Q: -28   2  -9 -10 -19 -13  -1  -9  -8   0  16  19  -7 -11   4  -6  -7 -24  21  11  17 -13  12 -19   0   5  10 -20  -8  17  15   4 -16   6  17 -25 -24  -8 -21  52 -23  -6   3   7   7 -39 -36  -9
S: -52   2 -28 -10  -3  16 -11  -9  -8 -61  -9  19 -26 -11   4  20  -3 -24  21  11  33  17  34 -19   0  13  10 -71  96 -52  13  41 -24 -11  17 -25 -57 -46 -22  71  -1 -66  61   0   7 -47 -93  -9
K: -15   2  -8 -10  -3 -12 -11  -9  -2   0  -9  19 -17 -21   4  48 -26 -24   6  11  18 -16  12 -19   0 -14  10 -36  33  14  15  25 -16   6  17 -25 -24  -8 -22  49 -24  -6  59  -1   7 -39 -36  -9
U:  52   2  -9 -10  -3 -12 -11 -16  -8   8  -9  19  29 -11 -24  38  -7  22 -41  11  12 -18 -25  -6   0  -9  10  11  -7  10   8   6  25   6  17   7 -24  -8  -8   3 -24  -6  -3   7 -11 -39  22  16
Z: -28   2  -9 -10 -16 -12  -7  -9 -16   0  36  19  -7 -11   4 -24   7 -24  52  25  18 -16  12 -41   0   8   0 -12   7  26  27 -25 -16   6  17 -25  -9  -8 -22  52  -7  -6 -12   7   7 -44 -36  -9
J: -45   2  -9 -10  -1  -4 -14  -9  -8   0  -9  19 -34 -11  29  45  -7 -34  33  11  18 -16  45 -19   0  -3  10 -59  64  14  15  46 -38   6  17 -29 -24   2 -36  72 -24 -28  94   7  16 -39 -80  -9
H:  -31  -38  -13   10  -11  -12  -61   -9   -8   29   -9   19   -7    3    4   55   37  -44    7   11   10  -39   44  -19  -29   -3   10   25   33   14    1   16 -102   32   17  -11    5   54  -36   38  -24   44   59    7   44  -14   43  -25
X:  -7   3  -9 -10  19 -12 -11  -9  -8   0  -9  19  -7 -12   5  39 -35 -20  21  11  18 -21  12 -19   9  -6  10 -26  33  14  15  24   5   6  17 -25 -24  -8 -22  52 -24 -21  59   7   7 -39 -41  -9
miss U: -11  -9  -8  -7  -6  -3 -12  22 -10  -7  22  -8   7  38 -39   6 -11   3  -3  10  10  52  -9   8 -24   0 -16  -9 -11  17  25   2  29   8 -25  12   7  16   6  11  -8  11 -18  -6 -24 -41 -24
19
miss K:  10  -6 -16 -26  -2 -22  33  -1   6   2  49 -21   6 -10  17 -36  -9  -8   4   0 -14 -24 -16 -36  -9  25  18 -25 -15  12  15 -17   0  48 -39 -12  59  19 -19  -8 -24  -3  14  -9   7  11 -24
-11

Vuva: -39   6 -26  26 -17  45  58 -15
puni: -12 -14 -59 -20  22  -9 -27 -21
limub: -12 -14 -59 -20  -3 -21 -37 -41
Lekem:   65  -29  -41    6    0 -102  -41  -40
vumo: -36  21  53 -16  -1  77 -56  53
Rinez:  -2 -13 -86  -2 -26 -32 -14 -57
natik: -81  16  17  14   5 109  39  11
miss Vuva: -17  26 -26  45  58 -39 -15
6
miss Rinez:  -2 -86 -14  -2 -26 -32 -57
-13
miss limub: -59 -21 -37 -12 -20 -14  -3
-41
miss natik:  14   5 109  39  11  16 -81
17
miss limub: -59 -12 -14 -21 -37 -41  -3
-20
miss Lekem:    0  -41  -41    6 -102  -29   65
-40

faz:    1 -108 -109   51  -40  -39
gipi:   4  -2   2   2 -35 100
Pomi:    0  -19   30    8 -101   31
besi: -2  2  1 -2  1 97
vonis:   4 -96  41  27 -11   2
miss besi: 97  1  1 -2 -2
2
miss faz:  -40    1 -108   51 -109
-39
miss faz:  -40    1  -39   51 -109
-108
miss faz:  -39   51 -109 -108    1
-40
miss Pomi:  -19   30    0 -101    8
31

zamoz:  19   5  -1 -38 -39 -41
dozor: -68 -42 -76 -52 -37 -62
Datek: -54 -53  -4  12 -27  16
kato:  60  32  34  -1  21 -16
Sokim:  79  36   3 -10  16 -43
rog: 25 23 12 33 18 34
fifib: -28 -69 -33 -17 -24 -14
tevaf: 27 37 17 58 54 19
zod:   8 -56 -54 -59   2   0
mor:  42   7 -15  16  13 -42
miss Datek: -27  -4 -54  16  12
-53
miss zamoz:  19 -38 -41  -1   5
-39

fuv:   17  -69    7   37   -9   62    6   30   28  -70  -48  -29   31  -90  -32  -16  -15  105   49  -46    9  106   37 -104  -63  -19  100    7   97   41
doga:   24  -76  -22    2   57   33   14   -3   78  -51  -85  -55   25  -47  -38   11   -2   42   56  -24    6   49   31 -106  -35  -32  107  -31  107   49
rom:  -3  23  11  -6  -4  36  -9 -17  -7  65 -10 -38 -18  36  20   3 -22  -7  38   8  -2 -20  57  10  40   4  -2  39 -36 -28
fezo:   20  -72  -12    8   48   40   -5    5   53  -63  -66  -51   30  -37  -33   13   -5   59   46  -58   13   55   37 -102  -25  -35  106  -16  101   58
didak: -11  16 -14  -2  12 -44  20 -43  19  29 -56 -46  -6  30  -7  27 -65 -16   2  -2  -6 -20  17   8  17   2 -15  28 -41 -11
miss doga:   11    2  -35  -51   -2  -85   49   24   57   -3  -76   42  -38   78  -32   25  107   31   56  -55  107    6  -22   49   14  -24  -31 -106   33
-47
miss fuv:  -70    6   49  100   37   37  -69   28    9  -16    7   17   30    7  -15  -32   41  -90  -19  -48   31  105  -46   97  -29   62   -9 -104  106
-63
miss fezo:  -12   13   46   37   55  -66 -102  -51    8  -25  -72  101  106    5   53   58   30  -63   48   -5  -33   -5   20   13  -37  -35   40   59  -16
-58
miss rom: -28  -2  -9  36  -6  -7   8  39 -38  23  36 -17  -3  40  -2 -22   4  10   3 -10 -36  11 -18  57  -4  38  -7  20 -20
65
miss fuv:   28    7 -104   30   31    9  105  -70  -16   49  -19   -9   17   41  -15  -69  -32  -63  -48  -90   62   37  100  -46  -29  106   37    6    7
97
miss doga:   57  -32  -24  -47   -2   56    2   11  -35  -85   -3 -106   49   14   33  -31  -55   49  107   42  -22  -51   78    6   31  -76  107  -38   25
24

soko: -61 -27  88 -18  82  87
non:  76 -35  19 -25 -13 -28
sol: -59 -32 -34 -25  66  77
gubo:  76 -35 -34 -25 -13 -28
nefez: -38 -21 -13  -7  44  48
miss gubo: -34 -28 -25 -35 -13
76
miss soko: -61  82  88 -27 -18
87
miss non: -25  76  19 -28 -35
-13

Sasi:  53  20 -60 -50 -49
Finu: -36  44  56  49  50
katel: -21 -94 -33  36 -28
gur: -74  -8 -38 -41 -75
giv: -86   3   3 -87   2
dovil: -31  17  61  49 -22
meki: -36  44  56  23  35
zef: -70 -34  39  27  34
fonur: -35  17  61  49 -22
Zoge: -35  17  61  49  52
Solag: -62  28  48  16  42
miss Sasi:  20  53 -60 -50
-49
miss giv:   2   3 -87   3
-86
miss Finu: -36  49  44  56
50
miss giv: -86 -87   3   3
2
miss gur: -41 -75 -38  -8
-74
miss dovil: -22  17  61  49
-31
miss giv: -86   2   3   3
-87

